128 stands for zero in the data rows.
Here are some points, one per row:
[152 101 119  98 162 110 151 153 152 140 104 167 181 136 128 106 114  92
 129 124 156 117 130 134 126 124 150 127 119 167 124 133 173 118 120 178
 119 112 104 117 136 155 129 124 125 114 123 121 113  51 110 116 140 113]
[ 88 126 125 128 143 109 138 185 150 122 139 115 147 184 139 154 101 131
 123 130 118 116 127 119  88 167 111 163 124 124 100 147 116 158 110 174
 130 130 123 131 102 100 104 136 150 155 148 130  94 197 144  94 126 103]
[142 122 160 141 165 117 113 165 123 119 105 154 138 138 129 120 110 132
 140 143 108 124  94 127 123 104  63  96 125 178 124 105  98 124 150  80
 127 143 112 123 154 132 104 130 121 159 105 105 114 182 115 185 154 118]
[165 116 113 104  98 116 129  98 134 112 156 119 107 128 178  85 138 145
 120 151 111 190 158 124 101 150  78 119  86 117 101 128 150 124  96 136
 141 132 113 114 123 139 163 131 110 136 145 125 136 110 159 172 126 134]
[148 136 119  89  81 111  93 177 116 117  94 136 113 142 104 124 143 129
 145 161 162 155 128 150 147  85 131 113 129  96  77 113  98 145 118 156
 133  89 135 133 120 114 136 149 148 147 127 127 137 131 169 136 137 159]
[ 83 122  92 116  91 101 128  89 149 125 140 101  83 155 101 163 139 121
 153 124 202 131 114 123  96 136 125  75 136 140 111 122 147 145 133 121
 128 145 121 113 151 157 117 118 111 120 163 140 141 149 144 143 160 170]
[ 96 128  90 144  97 124 122 110 108 119 140 125 149 134 114  86 173  75
  90 128  88 128 102 130 153 113 129 156 117 162 147 154  84 124 149 145
  95 116 136 141 100 142 138 111 146 144 182 163 171 169 106 148 135 111]
[137 103 139 161 119  94 100 114 142 123 122 121 123  85  96 126 152 153
 194 164 121 129 168 114 117  76 105 120 136 101 146 146 164 157 116 159
  72 155 118 116 119 153 108 143 118 127 109 173 114 142 147 149 122 118]
[134 104  60 126 142 118 147 159 127 148  91 162 120  90 143 125 130 118
 164 117  98 150 142  76 108 160 153 106 157 104 155 113 123 139 129 103
 134 108 121 168 127  95 126  85 121 101 142 130 150 177 181 138 136 124]
[106 108 139 110 103  90 124 129  78 102 135 123 161 104 156 200 111 125
  95 101 115 133 136 108 135  79 122 108 115 131 155 117 138 151 129 140
 151 125 132 157 164 112 168 143 140 164 137 201 132 133 103 119 125 126]
[ 86 144 131 109 140 166 127 155 169 132 128 131 106  98 117 108  92 102
 164 133  96 127 131 108 189 162 123 118 115 141 131 119 119 145 141 131
 132 164 151 132 118 131 138 107 154 114 125 131 109  79  76 118 135 143]
[104 120 124 126 107 166 130 112 149 151 104 148  94 126 129 188 116  99
 141 151 107 123 133 169  75 120 152 149  75 149 134 166 105  89 100 105
 120 110 130 119 128 151 143  98 144 153  94 123 139 148 130 141  62 118]
[128 126  92 162 129 140 100 113  86 111 127 137 142 139 119 156 115 153
 144 157 167 174 167 153 151 159 170 116 119 112  86  89 108  68  92 102
  82 143 127 141 120 113 135 110 127 130 120 124 120 127 128 137 171 129]
[126 139 102  99 140 151 111 108 172 135 176 135 116 100 137 117 113 135
  93 135 138 129 154 114 103 116 135 155 150 178 149 114  90 158 129  97
 109  93 156 109 158 135 148 141 145 101 110 119 118 105 104 100 134  82]
[ 91 127 134 103 142 112 113 109 123 115 127 144 161 214 119 122 142 108
 137 135 102 132 133 125 132 139 117 146 146  92 152 152 212 101 145  94
 154 137 123 139 134 126 156 155 154 102  83  90 123 124  99 120 128  94]
[181 137 162 203 161 173 127 133 152 124 131 125 104  81 116 130 117  76
 117  93  97  92 111 150 102 123 142 121 149 101  83 137 155 141 143 135
 133 126 127 106 119 105 159 124 135 117 137 131 134 142 128 142 150 123]
[137 133 112 127  95 122 129 113 109 137 121 120 171 123 129 120  96 118
  81 131 120 149 122 136 152 159 172 150 155 148 121 146 147 182 125 146
 143 133 136 133 139 117  99 116  90  79  17 108 122 130 125 140 148 164]
[126 156 155 141 112  84 112 109 158 102  95 153 114 164 153 125 123 147
 139 124 112  98 134 133  72 139 156 137 156 121 121 130 107 131 177 127
 143 124 124 138 115 151 149  98 105 167 115 170 152  85 122 107  90 103]
[100 128 180 121 125 103 148  59  90 119  98 129 115 119 154 136 148 126
 114 122 141 139 133 120 184 177 118 112 148 125 130 114 130 114 143 164
 130 104 135  87 114 160 121 162 153 162 124 104 105 109 168 136 122 126]
[150 153 135 117 108 107 123 109  97 125 123  99 134  97 152 125 156 174
 188 116 162  87 135 159 151 130 113 127  67 129 118 127 148  86 134 117
 142 121 156 118 121 114  91  97 148 105 108 140 144 157 140 118 162  98]
[152 123 131 187 140 165 174 186 120 126 144  92  90 129 102  96 104 108
 107 120 167 125 115 100 142 175 134 118 138 120 131 159 122 126 122 106
 124 124 133 119 141 134 132 149 145 137  96 144 144 108 118 115  93  99]
[105 143 117 139 138 195 113 152 126 136 122 131 107 164 134 100 144 140
 118 116  77 102 103 128 107 130 126 102 115 141 141 107 178 130  95 145
 114  97 138 113 147  81 102 113 115 147 162 173 123 112 157 151 152 157]
[122 135 179  82 116 146 137 157  99 136 133 145  97 120 151 133 139 162
  99 115 118 159  89 105  90 101 140  98 180 148 141 139 138  99 105 136
 122 146 114 120 101 167 121 123 138 126 126 113 144 143  96  76 150 140]
[ 84 127 149 161 133 124 179 159 153 117 143 125  94  89  89 123 125 132
  99 118 119 134 158 165 152 133 132 138 128 137 145 133 144 141 133 160
 126 128 132 167 142 103 125 112 103 125 126  61 110  88 109 134 138 115]
[153 132 151 137 131 148 177 127 164 163 133 110 157 177 130 141 153 125
 115 111 121 180 143 108 134 105 112 114  78 107 140 105 111 124 147  90
 108 101 141 116  91 114 117 129  92 141 129 121 122 151 112 119 173 152]
[165 156 153 141 125 124  91 102 108 103 118 103 162 124 106 176 154 148
 178 128 129 155 108 123 114 152 120 118 133 142 140 121 110 109 128 139
 163 127 129 119 143 114  90 170 118 117 151  98 156  83 127 114  98 114]
[ 83 152 146 122 150 122 156 134 166 126 143 121 172  86 149  95 116 109
 132 115 146 110 124 116 107  95 150 183 134  91 117 132 112 108  67  96
 146 142 113 105 139 124 125 140 111 144 158 133 133 142 148 142 148 159]
[112  99 133 111 168 114 103 141  91 153 150 130 109 155 121 142 148 160
 146 107 135 132 127 152 142 109  96 130 125 112 134 136  65 130 145 123
 136 137  98  96 116 104 168  93 126  84  99 136 149 117 182 143 154 155]
[131 129 163 122 111 106 117 131 142 156 182 148 152 131 148  94 113 121
 103 120 177  94 121 136 154 114 163  94 145 144 152 129 141 112 133 140
 115 127 114 128 106  77 127 123 149 106 166 150 100 141 118 139  46 124]
[164 147  81 114 123  91 143 110 105 132 131 129 106 147 148 147 123 122
 136 118 108  71 129 112 135 117 132 163 144 135 121 151 113  90 129 147
  99 138 175 159 150 128 142 158 119  84 145  65  81 106 109 151 104 167]
[163 113  62  97 152 131 107 114 147 126 153 134 131 109 112 124 144 144
 123 114 146 118 100 135 128 154 119 183 135 121 164 100 159 129 150 126
 148 157 128 142 115 129 143 126 116 199  93 117 109 112  77  99 107 157]
[157 155 136 150 161 149 139  87  37 110  87  91 106 125 131 136 147 122
 154 170 174 146 130 127 121  88 130 139 136 121 120 132 128 191 133 127
 123 140 126 142 129 122 134 110 132 121 150 115 123 114 104 110 101 115]
[151 100 158  89 119 138  98  88 154 143  76 127 142 101 124 128 120 162
 102 137 144 119 111 139 142 167 130 134  94 114 137 169  90 151 132 108
 135 134 122 156 125 130 120 197 112 118 189 150 126 143 112 106 135 110]
[125 122 108 165 147 156 168 118 148 129 160 117 149 107 103  95  95 131
  92 132 111 127 129 134 103  90 106 101 127 101 121  98 114  87 173 138
 149 139 123 153 134 155  67 129 149 117 116 145 145 138 173 124 137 160]
[129 116 130 140 106 158 113 172 135 145 147 133 127 158 120 135 128 134
 104 118  86  86 142 128 206 132 125 149 147 130 113  95 142 156 108  90
 153 136 115 110 137 197 134 130 108 118 160 105 145 134 142 101  82  97]
These points spread out most along one direction. Where along it does each point below lie, from 0 to 99? 50 is the average, and the first point above lies past it. One standard deviation of the points above along it is 16.
[125 122 108 165 147 156 168 118 148 129 160 117 149 107 103  95  95 131
  92 132 111 127 129 134 103  90 106 101 127 101 121  98 114  87 173 138
 149 139 123 153 134 155  67 129 149 117 116 145 145 138 173 124 137 160] 51
[181 137 162 203 161 173 127 133 152 124 131 125 104  81 116 130 117  76
 117  93  97  92 111 150 102 123 142 121 149 101  83 137 155 141 143 135
 133 126 127 106 119 105 159 124 135 117 137 131 134 142 128 142 150 123] 63
[152 101 119  98 162 110 151 153 152 140 104 167 181 136 128 106 114  92
 129 124 156 117 130 134 126 124 150 127 119 167 124 133 173 118 120 178
 119 112 104 117 136 155 129 124 125 114 123 121 113  51 110 116 140 113] 71
[150 153 135 117 108 107 123 109  97 125 123  99 134  97 152 125 156 174
 188 116 162  87 135 159 151 130 113 127  67 129 118 127 148  86 134 117
 142 121 156 118 121 114  91  97 148 105 108 140 144 157 140 118 162  98] 23
[ 86 144 131 109 140 166 127 155 169 132 128 131 106  98 117 108  92 102
 164 133  96 127 131 108 189 162 123 118 115 141 131 119 119 145 141 131
 132 164 151 132 118 131 138 107 154 114 125 131 109  79  76 118 135 143] 75
[163 113  62  97 152 131 107 114 147 126 153 134 131 109 112 124 144 144
 123 114 146 118 100 135 128 154 119 183 135 121 164 100 159 129 150 126
 148 157 128 142 115 129 143 126 116 199  93 117 109 112  77  99 107 157] 68
[126 139 102  99 140 151 111 108 172 135 176 135 116 100 137 117 113 135
  93 135 138 129 154 114 103 116 135 155 150 178 149 114  90 158 129  97
 109  93 156 109 158 135 148 141 145 101 110 119 118 105 104 100 134  82] 72
[128 126  92 162 129 140 100 113  86 111 127 137 142 139 119 156 115 153
 144 157 167 174 167 153 151 159 170 116 119 112  86  89 108  68  92 102
  82 143 127 141 120 113 135 110 127 130 120 124 120 127 128 137 171 129] 27
[152 123 131 187 140 165 174 186 120 126 144  92  90 129 102  96 104 108
 107 120 167 125 115 100 142 175 134 118 138 120 131 159 122 126 122 106
 124 124 133 119 141 134 132 149 145 137  96 144 144 108 118 115  93  99] 72
[142 122 160 141 165 117 113 165 123 119 105 154 138 138 129 120 110 132
 140 143 108 124  94 127 123 104  63  96 125 178 124 105  98 124 150  80
 127 143 112 123 154 132 104 130 121 159 105 105 114 182 115 185 154 118] 42
